(in the rows, 128 means zero)
Each path is a new rotation, seen through one point. The rows after it are directions, each followed by how far the rotation turns it, in degrees per step (0 if it stays put).
Each turn is a multiple of 5 degrees from 10 to 175, or 0.
Each row of a path follows its step; steps can be skipped.
path 1
step 0: [136 132 127 128 128 118 130 119 138 121 154 125 135 136 117 131 120 120
 146 124 130 122 133 134 140 129 129 112 116 132 126 124 129 133]
step 1: [138 121 130 127 120 127 119 125 137 130 133 140 135 124 130 126 111 114
 141 121 127 151 127 128 123 125 121 145 113 123 131 131 122 135]
step 2: [133 134 128 118 121 133 134 129 125 125 127 129 140 106 127 120 127 132
 135 120 137 127 154 128 135 126 114 123 112 129 122 128 131 137]
step 3: [131 128 135 153 138 133 138 116 143 130 134 118 134 125 122 125 118 127
 145 125 124 132 145 136 129 123 127 124 131 125 137 132 122 141]
step 4: [131 132 128 131 133 138 122 122 131 126 130 130 131 127 133 130 118 118
 140 117 127 127 129 132 139 124 120 143 118 105 125 119 152 133]
step 5: [139 133 134 134 123 121 129 123 132 128 141 129 140 139 135 128 122 133
 138 135 124 132 143 128 139 137 118 120 108 133 106 131 132 130]
step 6: [134 137 125 139 117 121 127 111 134 127 132 128 145 117 130 121 119 113
 132 120 126 136 126 141 113 124 134 129 115 120 127 130 120 138]
step 7: [128 121 135 122 125 126 131 132 134 131 124 129 142 112 132 127 131 114
 134 127 141 140 150 138 138 137 120 130 130 115 125 128 143 134]
step 8: [128 129 124 157 130 132 141 127 136 131 114 123 130 130 127 121 123 127
 132 124 119 128 146 142 133 129 117 132 113 135 121 127 130 129]
Directions:
[128 128 123 131 131 125 129 131 130 133 130 128 131 130 127 123 129 133
 130 125 130 124 124 132 129 128 130 126 128 133 127 129 126 133]	130
[128 126 129 134 130 127 128 133 130 128 132 128 130 130 128 133 125 132
 126 131 130 133 130 129 130 129 128 130 129 125 128 130 121 125]	155
[130 128 127 128 125 129 132 123 129 127 131 128 128 129 125 133 124 129
 125 130 126 123 131 133 123 124 131 126 128 130 129 133 129 128]	125
[128 131 129 125 121 130 125 126 132 131 130 127 127 125 133 128 131 131
 124 128 129 130 128 123 127 128 131 129 124 129 126 132 124 132]	85
[132 130 124 128 127 122 129 125 125 129 132 134 126 128 131 131 127 125
 128 128 127 133 124 126 129 126 129 123 129 127 122 127 128 127]	70
[132 127 124 122 127 127 127 131 126 128 127 130 132 127 125 123 128 124
 126 131 129 133 132 132 125 131 130 126 126 129 132 129 125 127]	70
[127 133 128 132 125 125 130 126 128 129 121 127 127 133 130 129 122 126
 131 127 130 130 125 125 126 130 129 127 127 129 135 129 126 130]	140
path 2
step 0: [139 124 122 121 119 139 105 138 130 134 112 133 127 131 127 132 118 116
 120 126 127 131 132 125 125 140 123 115 126 118 121 140 127 127]
step 1: [119 137 130 129 122 139 123 125 127 136 112 130 137 119 137 118 126 136
 124 138 136 112 130 134 124 137 122 146 131 129 120 110 136 129]
step 2: [120 143 122 119 138 127 141 121 134 124 128 125 123 136 121 118 132 132
 117 135 123 130 136 134 146 121 124 139 134 141 126 144 136 120]
step 3: [132 124 114 131 126 136 133 122 128 126 135 120 136 123 127 121 117 127
 131 134 133 132 128 107 115 127 129 114 138 130 135 146 118 111]
step 4: [126 132 136 137 124 122 138 125 127 134 146 142 144 123 148 123 137 130
 139 138 131 128 126 126 122 131 126 125 128 124 119 124 119 144]
step 5: [128 128 125 131 136 109 130 126 150 141 139 117 116 131 129 137 118 123
 133 127 120 143 122 136 141 128 127 132 120 131 127 125 132 137]
step 6: [133 118 127 133 118 121 129 151 122 129 126 117 121 113 118 133 128 135
 136 123 131 129 125 118 123 119 138 124 129 129 140 119 140 115]
step 7: [138 133 147 122 128 120 117 131 123 120 122 141 135 136 128 136 149 127
 128 129 112 115 125 124 118 115 131 130 123 119 128 131 127 131]
step 8: [123 130 124 125 140 128 123 110 130 122 112 130 116 129 115 138 121 110
 131 124 129 129 125 137 113 138 126 132 114 134 121 124 124 130]
Directions:
[131 125 129 128 126 130 127 130 127 129 128 129 130 126 132 129 127 130
 126 125 131 123 127 124 123 125 128 132 133 127 128 132 132 135]	120
[132 131 130 127 127 130 128 132 133 131 123 132 128 124 125 129 126 126
 128 126 125 127 133 129 129 125 134 131 127 126 126 125 126 126]	55
[127 130 127 132 126 128 132 128 125 126 122 130 129 125 129 129 127 131
 134 128 133 129 122 128 128 132 132 129 132 127 131 124 127 125]	140
[128 125 133 129 125 128 128 130 128 125 133 127 127 128 128 130 128 128
 124 129 130 126 125 128 132 128 133 133 128 132 129 132 127 120]	95
path 3
step 0: [123 128 127 126 122 139 132 128 136 128 130 127 113 129 125 120 131 127
 142 122 138 133 128 124 116 121 110 117 122 127 150 128 133 141]
step 1: [122 144 126 142 130 138 127 139 126 128 149 115 117 137 128 128 142 126
 115 132 121 128 129 126 122 135 124 134 126 124 137 130 136 126]
step 2: [137 145 132 124 122 116 144 137 128 116 138 124 126 126 133 122 111 136
 115 127 125 114 134 133 133 130 133 131 127 133 138 126 126 130]
step 3: [134 112 123 114 139 120 131 131 128 114 145 118 118 130 128 119 128 136
 138 126 134 131 118 137 136 120 136 125 131 124 127 120 129 137]
step 4: [143 129 124 128 138 139 120 121 119 124 131 117 127 133 128 124 134 120
 132 145 126 127 132 122 131 126 144 132 146 139 117 125 131 122]
step 5: [137 125 136 118 118 122 135 119 117 123 121 138 131 130 129 137 125 128
 133 123 115 121 133 128 117 114 134 117 139 140 124 138 133 117]
step 6: [130 110 132 118 138 123 121 131 143 136 130 135 136 132 113 135 136 129
 125 121 115 127 118 132 129 124 125 128 123 123 114 138 140 122]
step 7: [132 129 135 128 137 144 122 125 143 135 117 139 130 130 120 131 114 116
 126 138 133 123 127 128 135 132 120 139 126 139 123 137 114 126]
step 8: [112 127 140 129 128 133 137 130 117 125 120 145 110 125 132 134 121 121
 138 129 126 137 123 128 122 124 107 127 127 125 129 130 125 133]
Directions:
[129 129 130 128 133 120 126 129 133 129 128 128 130 129 122 123 128 128
 128 128 133 126 130 132 128 126 127 127 127 127 126 126 122 129]	95
[129 124 128 127 125 131 132 133 131 127 130 127 127 123 131 130 129 126
 121 127 130 125 127 131 130 128 128 128 123 130 122 129 124 129]	80
[128 132 129 131 124 122 125 128 125 127 127 127 119 128 128 129 131 124
 125 129 124 130 132 129 127 126 126 126 127 129 125 128 126 123]	100
path 4
step 0: [116 125 119 124 120 146 117 131 120 117 117 128 118 140 120 139 131 118
 140 125 125 129 114 125 142 116 126 131 136 118 123 125 143 144]
step 1: [124 148 126 136 124 142 124 150 117 111 133 138 115 133 120 125 124 126
 120 131 120 138 130 126 118 139 145 131 118 121 123 121 127 120]
step 2: [135 134 127 100 123 126 128 127 124 126 123 140 116 142 121 140 130 145
 126 128 126 138 149 124 141 127 139 129 137 125 126 122 117 138]
step 3: [111 118 123 124 124 133 125 138 129 126 134 139 149 134 119 132 119 133
 143 140 113 121 135 127 136 118 145 132 111 133 132 117 129 134]
step 4: [136 124 128 128 138 128 126 139 124 123 127 137 129 148 122 137 120 120
 142 142 154 146 125 130 120 129 139 124 122 129 131 138 115 129]
step 5: [125 127 116 131 127 116 129 139 128 123 141 142 115 130 131 145 123 126
 132 122 128 140 130 137 140 111 123 141 126 115 133 133 144 144]
step 6: [125 138 125 134 117 128 117 133 109 113 133 124 147 143 116 133 117 128
 121 117 128 137 135 121 126 117 132 124 124 113 119 129 134 112]
step 7: [128 126 129 110 122 136 107 137 120 130 116 130 116 135 127 116 127 122
 123 133 134 140 145 125 136 124 123 131 113 119 113 132 121 146]
step 8: [117 135 123 123 110 137 137 136 118 113 126 128 124 116 127 135 127 137
 132 145 132 122 124 135 150 120 148 133 116 123 127 132 127 126]
Directions:
[127 126 125 130 122 129 130 126 130 129 128 122 128 123 125 132 126 131
 130 129 128 131 129 129 132 124 129 131 134 129 130 124 130 129]	130
[123 129 123 130 128 132 129 129 125 128 131 125 130 128 129 130 124 129
 125 126 128 121 128 130 127 130 130 130 125 128 134 130 127 126]	145
[128 124 123 131 125 126 127 130 129 129 122 129 130 129 130 128 133 127
 132 135 129 124 125 131 129 128 129 127 128 126 129 132 125 128]	80
[129 129 126 128 136 125 131 127 130 131 130 129 129 130 124 129 127 126
 130 130 129 129 128 129 127 119 125 130 126 131 133 128 127 124]	55
[125 127 130 132 128 124 127 127 133 119 130 123 130 134 131 128 130 128
 128 126 131 130 128 129 126 128 126 128 128 128 133 128 130 133]	60
